Questions about the table below.
1) Which number is the entry in the top-right corner?
2) Which number is the last entry, reading row by row?
3) Which number is the second entry in reading order?
4) Which number is the entry just right of 7?
5) Which number is the last entry in the row that holds the smallest entry?
6) Which number is the largest entry in the first row?
7) Which number is the entry just right of the largest entry?
8) Which number is the entry in the top-left corner?
-3	-9	37	-19	-11	-14	3	-15	16	-16	10	-25	23	-6
-10	0	-17	-15	-15	-25	-10	22	-19	-6	23	17	25	20
19	9	-8	-25	5	-22	18	22	12	-16	-6	-22	4	-23
7	-30	-22	-4	-16	-9	-10	21	26	28	-5	10	-15	14
-8	12	-20	4	-24	16	-21	0	12	-10	12	25	17	-23
-2	-4	-13	-18	26	25	-8	21	-16	-23	13	4	-10	17
24	-12	-4	28	-20	-21	1	16	18	-20	-2	-13	-4	20
1) -6
2) 20
3) -9
4) -30
5) 14
6) 37
7) -19
8) -3

m =
[[-23 -10  14  21   7]
 [ 44  -1 -22 -26   4]
 [ 22  13  17  10  -6]
 [-31  -9  16  15  -4]
 [ -1   8   3   9   5]
 [ 22   3   2   0   2]
 [ -8   4 -21 -19  -2]
 [ 17  13   5 -16 -27]
 [ -7 -18  30  23  -2]
 [ 27   3   4   5   7]]
Indices start at 0.
Report the entry at row 0, column 2.
Answer: 14
The bottom entry of the column that holds the largest entry -> 27
Report the entry directly above 15.
Answer: 10
Report the entry just right of 27.
Answer: 3
The entry in row 0 and column 0: -23
Report the entry at row 0, column 1.
Answer: -10
Report the entry directly above the smallest entry.
Answer: 22
Report the entry at row 2, column 1.
Answer: 13
The entry at row 1, column 0 is 44
The entry in the bottom-right corner is 7
Report the entry just right of 16.
Answer: 15
The entry in row 1 and column 1 -> -1
The entry at row 1, column 2 is -22
Report the entry in the top-right corner.
Answer: 7
Report the entry just right of the smallest entry.
Answer: -9

Read these off the table that follows.
1) Report the top entry of the column that holds the smallest entry.
2) Report the entry in the top-left corner.
3) Report the smallest entry.
4) Report the fifth-last entry, reading row by row.
5) Report the entry just left of the smallest entry.
6) Report the entry in the bottom-right corner.
7) Report the last entry in the row that holds the smallest entry.
8) Report the largest entry in the last row.
[[  8  -4  -3 -10   2  -2  -7 -16  12   3  15  28  32]
 [  2  39  44 -30   9  11   8  -4   3 -10   2  -2  -7]
 [ -4  -3  10  -2  -2  -7 -16 -12   3 -15  28  32  10]
 [  9  11   8   4  -3  10   2  -2   7  16 -12  -3  15]
 [ 11   8  -4   3  10   2  -2  -7  16  12  -3  15  28]
 [ 39  44  30  -9  11   8  -4  -3 -10  -2  -2  -7 -16]]
1) -10
2) 8
3) -30
4) -10
5) 44
6) -16
7) -7
8) 44

Read these off the matrix that follows.
1) What is the top-right entry?
2) What is the entry just right of the largest entry?
3) What is the entry directly below 179.699?
4) What is the entry just left of the largest entry?
5) What is the entry in the bottom-right corner?
6) What is the entry in the bottom-left corner?
7) What is the entry just left of 72.527?
53.762	179.699	-139.060	-67.478	13.345	-61.251	54.518	51.589	20.401	53.108
16.711	110.029	93.070	54.077	72.527	167.082	15.716	132.806	-15.914	79.502
1) 53.108
2) -139.060
3) 110.029
4) 53.762
5) 79.502
6) 16.711
7) 54.077

Questions about the matrix below. Counting starts at 0.
1) Read off the entry in the top-left corner.
2) Read off the bottom-right entry.
3) Read off the entry directly above the centre entry.
4) Read off the entry directly above the smallest entry.
5) Read off the top entry of the column that holds the largest entry.
6) Read off the entry directly below the centre entry.
7) Read off the entry at row 1, column 0.
8) Read off the bottom-left entry.
[[ -5   0   2  10   0]
 [ -2  -5   0   2  14]
 [  7   2   0  -8 -29]
 [ -1  -6   2   3   2]
 [ -6   4   0   0   0]
 [ -3  -2   9   2   0]
 [-10 -11   9  13  40]
 [  9   0  -4 -15 -47]
 [  0  -6   0   8  23]
 [  8  10   0 -13   0]
 [ -1   1  -1   0   8]
 [  1   0  -4   1  -6]
 [ -3  -2  -1   8   3]
 [ -9 -12   9  14  27]
 [ -4  -9   5   5  21]]
1) -5
2) 21
3) 9
4) 40
5) 0
6) 0
7) -2
8) -4
